[[  23  -44]
 [  41   60]
 [-101  -53]]
:
[-44  41]

[[ 90  52 -54  84]
 [-83 -47   7 -80]
 [ 50  24 -53 -71]]
:
[84  7 24]

[[-13  52   9]
 [-13 -65   9]
 [-13  29  97]
 [-20 -65   9]]
:
[  9 -65 -13]

[[-53  17 -27  15]
 [ 90 -61  -3 -13]
 [-78  17  -4 -17]]
:
[15 -3 17]

[[ 10 -36  24]
 [  3  90  32]
 [  9 -19  33]
 [  5  55  29]]
:
[24 90  9]

[[ 33   2  -7  64  25]
 [-56 -10 -13 -52  80]
 [  9  16  18 -52 -98]
 [-75   3  -9 -92  91]
 [  7 -12  -4  63  68]]
:
[ 25 -52  18   3   7]

[[  2   7 -41]
 [  3  10 -58]
 [ 16   8 -32]
 [ 24  20 -93]]
:
[-41  10  16]
---
[[ 1  5 72 55  1 -1 28 -1]
 [ 1 -1 -1  0  0  4 28 63]
 [ 0  4 52 74  5 -1 28 -1]
 [-1  0  0  0  1  8 28 81]
 [64  5 -2  0  2  1 28  0]
 [-1  1  0  9 82 42 28  3]
 [ 1 30 91 20  1  0 28  1]
 [ 0 38 85 11  0 -1 28  0]
 [ 0  0  0  2 43 81 28 11]
 [ 0  1 12 84 37  2 28  0]]
:
[[28 -1  1  5 72 55  1 -1]
 [28 63  1 -1 -1  0  0  4]
 [28 -1  0  4 52 74  5 -1]
 [28 81 -1  0  0  0  1  8]
 [28  0 64  5 -2  0  2  1]
 [28  3 -1  1  0  9 82 42]
 [28  1  1 30 91 20  1  0]
 [28  0  0 38 85 11  0 -1]
 [28 11  0  0  0  2 43 81]
 [28  0  0  1 12 84 37  2]]

[[-71  25 104  41]
 [ 55 -95 -84 -51]
 [ 61 -62 -49  57]
 [ 39 -56 -15 -78]
 [-17  60 -19  26]
 [ 43 -80 -39  35]
 [-39  45  43 -64]
 [ 17  78 -93 -22]
 [114 110 -45 107]
 [-78  41 -13  11]
 [  6 -78  62 -19]
 [-59  35  43  10]]
:
[[104  41 -71  25]
 [-84 -51  55 -95]
 [-49  57  61 -62]
 [-15 -78  39 -56]
 [-19  26 -17  60]
 [-39  35  43 -80]
 [ 43 -64 -39  45]
 [-93 -22  17  78]
 [-45 107 114 110]
 [-13  11 -78  41]
 [ 62 -19   6 -78]
 [ 43  10 -59  35]]

[[ -10  -34  -28    8   15   38   43  -39]
 [  -7  -13  -73   17   26   88   44  -22]
 [  26  -32  -10   37  -20   87   12    7]
 [  64  -26  -27   34  -37   73   10  -13]
 [  27   24   54   -5   -6  -20  -72   44]
 [-113  -12  -27  -63   76   10   47   33]
 [   4   70  -16   -8   -5   15    0    4]]
:
[[  43  -39  -10  -34  -28    8   15   38]
 [  44  -22   -7  -13  -73   17   26   88]
 [  12    7   26  -32  -10   37  -20   87]
 [  10  -13   64  -26  -27   34  -37   73]
 [ -72   44   27   24   54   -5   -6  -20]
 [  47   33 -113  -12  -27  -63   76   10]
 [   0    4    4   70  -16   -8   -5   15]]

[[ 34  24  48 111  18  24 -40 -14 101  -8 -18   0 -81  66]
 [ 31   1 -15  23  54 -21 -14  35  39  62  19  91 -54  19]
 [-29  -6  20   3 -57  19   7 -49 -17 -69 -32 -94  14   0]]
:
[[-81  66  34  24  48 111  18  24 -40 -14 101  -8 -18   0]
 [-54  19  31   1 -15  23  54 -21 -14  35  39  62  19  91]
 [ 14   0 -29  -6  20   3 -57  19   7 -49 -17 -69 -32 -94]]

[[-28   0  -4 -24  64  36  20 -41 -53 -34 -38 -69]
 [  2  40  28 -19  54 -30  24  -4 -68 -58 -51 -40]
 [ 40 103  31 -29 -27  -3   0   0 -17   4  35  41]
 [-58  29 -23  19  61   0  86  34   5  26 -20  20]]
:
[[-38 -69 -28   0  -4 -24  64  36  20 -41 -53 -34]
 [-51 -40   2  40  28 -19  54 -30  24  -4 -68 -58]
 [ 35  41  40 103  31 -29 -27  -3   0   0 -17   4]
 [-20  20 -58  29 -23  19  61   0  86  34   5  26]]

[[ 31  36  15  37 -10]
 [  3   6   1  82 -14]
 [  1  17  13  57   0]
 [-11   1   4  61  -1]
 [ 29  68  48  13  20]
 [ 18 -17 -28  18 -34]
 [ -6  10  11  38   5]
 [ 31  14  -2 -18 -14]]
:
[[ 37 -10  31  36  15]
 [ 82 -14   3   6   1]
 [ 57   0   1  17  13]
 [ 61  -1 -11   1   4]
 [ 13  20  29  68  48]
 [ 18 -34  18 -17 -28]
 [ 38   5  -6  10  11]
 [-18 -14  31  14  -2]]

[[ -4  -3  -9  -1]
 [-57 -97 -67 -19]]
:
[[ -9  -1  -4  -3]
 [-67 -19 -57 -97]]

[[  8 -24 -19  46 -57  26   7 -15  57 -12 -38]
 [ 47  13 -31 -77 109 -31  25  15   8  40 -29]]
:
[[-12 -38   8 -24 -19  46 -57  26   7 -15  57]
 [ 40 -29  47  13 -31 -77 109 -31  25  15   8]]
